Rotation paths and how fast each direction turns (degrees a step)
Each turn is a multiple of 5 degrees from 10 to 175, or 0.
Each row of a path follows its step; steps can be skipped.

step 0: [  5.4  15.8  24.5   2.6  10.6   3.5   5.4 -16.3  31.7 -16.7   2.6 -16.1
 -19.2  23.6   1.8  -3.8  10.1  -3.5  15.3  10.9  -5.4  -4.3   6.3   3.1
  -1.6  -4.5  23.0  -7.8   1.9  -6.0  31.1  21.1 -30.1  -6.7   9.6  15.6
  -2.9   1.0   8.6   6.0  13.6  -8.2   4.6  -1.3 -13.1   0.5]
step 3: [ 14.4  -1.3 -14.1  -1.1 -23.6  -9.7   2.1 -24.6  14.5 -21.9  -8.6 -20.3
   9.3   7.6 -26.0 -10.1   5.7 -10.2   6.1  -5.6  10.8  -5.9  -9.3   4.3
 -18.6 -10.1   7.0  -2.7  -7.0  -0.3  26.9  -2.6  -7.2 -11.2  -9.6  -1.4
  12.8   8.0  22.1  22.1   8.2  29.4   4.0  -9.2   6.7   2.3]
step 4: [  8.0 -23.3 -23.7  23.7 -10.8   8.1  10.1  -9.8 -16.0 -10.8  11.9   8.8
 -22.1  -7.3  12.1  -6.9  15.3 -16.3  18.3  10.7  -3.7  -2.2 -17.0  -2.9
  16.0 -13.6   3.8  -7.7   6.4  17.6  -2.3  11.5  17.4  -7.9 -16.2 -21.7
   0.1 -10.7  -1.2 -23.5  10.9  -1.7  -3.1  -6.4  16.6   1.1]
step 15: [ -2.8  -3.2  -5.7   1.4 -27.6  10.0   1.2  11.1  -1.0  -9.1  18.5  22.5
 -19.1  12.1   0.6   3.3 -15.1   1.3   2.1  -3.8  11.1  11.6 -16.5   6.4
  -6.1  -4.5  30.6  -0.5 -24.9  27.5   5.1  11.9  -5.0  -7.2  11.3  -2.9
  -4.2   4.9  -0.8  -7.4  -9.6  30.0  14.7 -18.0  -4.1   4.1]
step 16: [  8.5  27.2  -8.5   6.8   6.0  22.8   4.1   2.7   8.6 -43.4  14.2  -1.8
  -7.9  -4.9   1.2  13.6  -6.7 -10.3  13.7  19.6  -2.0  -2.1   6.6  -2.3
  24.5  -9.3 -18.1 -11.9  -2.3 -15.3  -6.3 -10.0  -6.9 -10.3  11.7  -1.5
   5.7  -7.6   0.7 -15.8  -8.0 -16.2   6.8 -22.9  -8.1  -4.4]
step 17: [ -5.4   4.2  -7.7  -1.0  -2.9  -1.6  -9.3 -17.8  16.4  -0.9   7.5 -32.9
 -12.4   5.7 -18.6  -8.5  24.2   8.6  -2.9 -11.2  -5.8  27.3   7.6  30.8
  10.8  -0.5  10.1 -16.3 -17.5 -18.8  17.3   6.3  -7.7  13.2  11.6  -8.5
  15.6  -4.3   3.0  11.5  18.6  -8.5   9.9   6.0   7.4  10.5]
step 19: [  2.4   1.4   3.1   1.0  -6.6   9.2  -1.1 -14.8  -9.8 -33.5 -10.1 -14.8
  14.1  -2.7  11.2 -19.2 -21.1 -18.0  -3.0  -0.5   7.1   2.5  -5.8  18.9
 -16.2 -14.2 -17.9  -3.1   6.1  -6.4   7.6 -16.6  -2.9 -25.9  -8.2   2.2
  -7.9 -17.1  -1.5 -16.3  13.4 -15.7   6.9   2.0 -10.7 -24.2]
step 20: [ -9.5   0.6 -13.3 -11.1   4.0 -13.1   2.2  -5.8   6.2   6.0   5.9  -4.5
  -2.1  -9.2  -3.8   9.0   5.1   8.1   0.4 -11.8  18.7   7.5 -11.0   6.1
  -0.5 -26.9   3.5 -21.4   3.3   6.4  16.7  -2.3  -5.1 -13.0 -20.0 -11.6
   0.0  -0.3  11.2  17.1  45.0  10.6   0.8  -9.4  31.1  20.2]
step 31: [ -2.1  21.3  10.9 -15.2  -6.0  13.7  14.8   1.6   8.2  -8.0   0.9  -5.2
  16.1 -17.9   1.5  10.1  -1.1  16.3 -20.3 -19.3  21.9  19.9  11.1  22.3
  -9.6   0.5  12.6 -21.2  -3.7  13.0  24.5  -3.4 -17.4   3.9  21.2  11.5
   8.0   4.1  -2.5 -13.2   4.7  -6.4  22.2  -8.7   3.6  -0.9]
[ 6.1  5.3  4.8  2.2  4.9 -1.0  0.8 -1.1  2.3  2.5  6.3  5.3  2.5  1.7
  0.5 -4.7  5.9 -2.2 10.7  4.5  2.4  5.1 -2.5 -2.3  6.1 -3.2  1.3 -2.4
 10.0 -1.7 -4.4 -8.7 -3.2  0.3 -4.8  3.7 -3.1  4.3 -0.8 -5.2 -0.4  0.9
 -6.5  1.0 -4.3  4.0] | 155
[-1.8  4.6 -0.8  3.3 -6.9 -6.0  5.2 -2.2  4.4  5.9  2.7  0.4  2.1  5.3
 -8.6 -7.7 -4.1 -1.5 -6.6  4.8  1.8 -1.2  0.0 -3.7 -3.2  3.8 -3.4  2.0
 -1.8 -4.6  4.4  7.4 -0.6  3.6 -9.1 -3.7 -2.1 -1.0 -3.3 -8.9 -1.5  3.7
 -1.0 -1.9 -5.8 -0.9] | 95
[ 0.9 -4.1 -5.8 -6.3 -0.8  1.7  6.4  6.4  2.7 -5.4 -4.3 -0.2 -2.6  0.6
 -6.2  2.6 -1.5 -3.5  0.9 -5.9  1.4  5.8 -1.3 -4.9 -3.5 -3.1 -1.6  2.3
  1.0  1.3  1.8 -6.5  1.8  5.7 -2.1 -8.5 -1.6  2.3  4.1 -5.2  9.2 -5.6
 -4.1 10.3 -2.7  0.3] | 25
[ -0.5  -1.4  -7.1  -4.9   0.3  -4.0  -2.2  -1.2   8.2   5.2  -4.8   6.2
   0.9   5.5  -5.4  -1.5  -3.2   7.7   6.1  -4.6  -4.4   4.0   5.9   1.7
   5.1  -1.7   0.3   1.5   3.8   5.3  -0.9  -1.6   5.8  -4.7   1.9   0.6
  -1.3  -6.2 -11.5   1.1  -0.4   3.2   5.8   2.2  -0.6  -1.0] | 115
[ 2.3  0.9  6.5  0.9 -2.0 -4.2 -2.5 -0.4 -0.5  5.0  3.2  4.8 -0.1 10.4
 -7.2 -5.1  0.0  0.1 -1.6 -4.4 -0.8 -2.6  2.3 -5.4 -0.4 -3.2  3.4 -5.8
 -0.7 -2.1  2.6  1.2 -4.6  0.6  7.0 -0.7  1.7  8.2  5.2  9.6 10.4  0.7
  4.2  2.5  6.1  0.9] | 125
[ 6.0  1.9 -9.8  2.9 -6.4 -5.7 -0.1  3.2  3.9 -5.6  9.6  0.8 -0.1 -3.8
 -4.6  1.5  3.5 -0.8  2.9  4.2  2.2 -0.3 -2.4 -3.8  3.0 -5.0 -2.0  3.0
 -5.1  1.3 -8.9  0.9  5.6 -1.0  3.9 -5.7  6.3  1.9  5.1  4.3 -5.6  6.7
  1.4 -0.8  1.7 -2.0] | 60
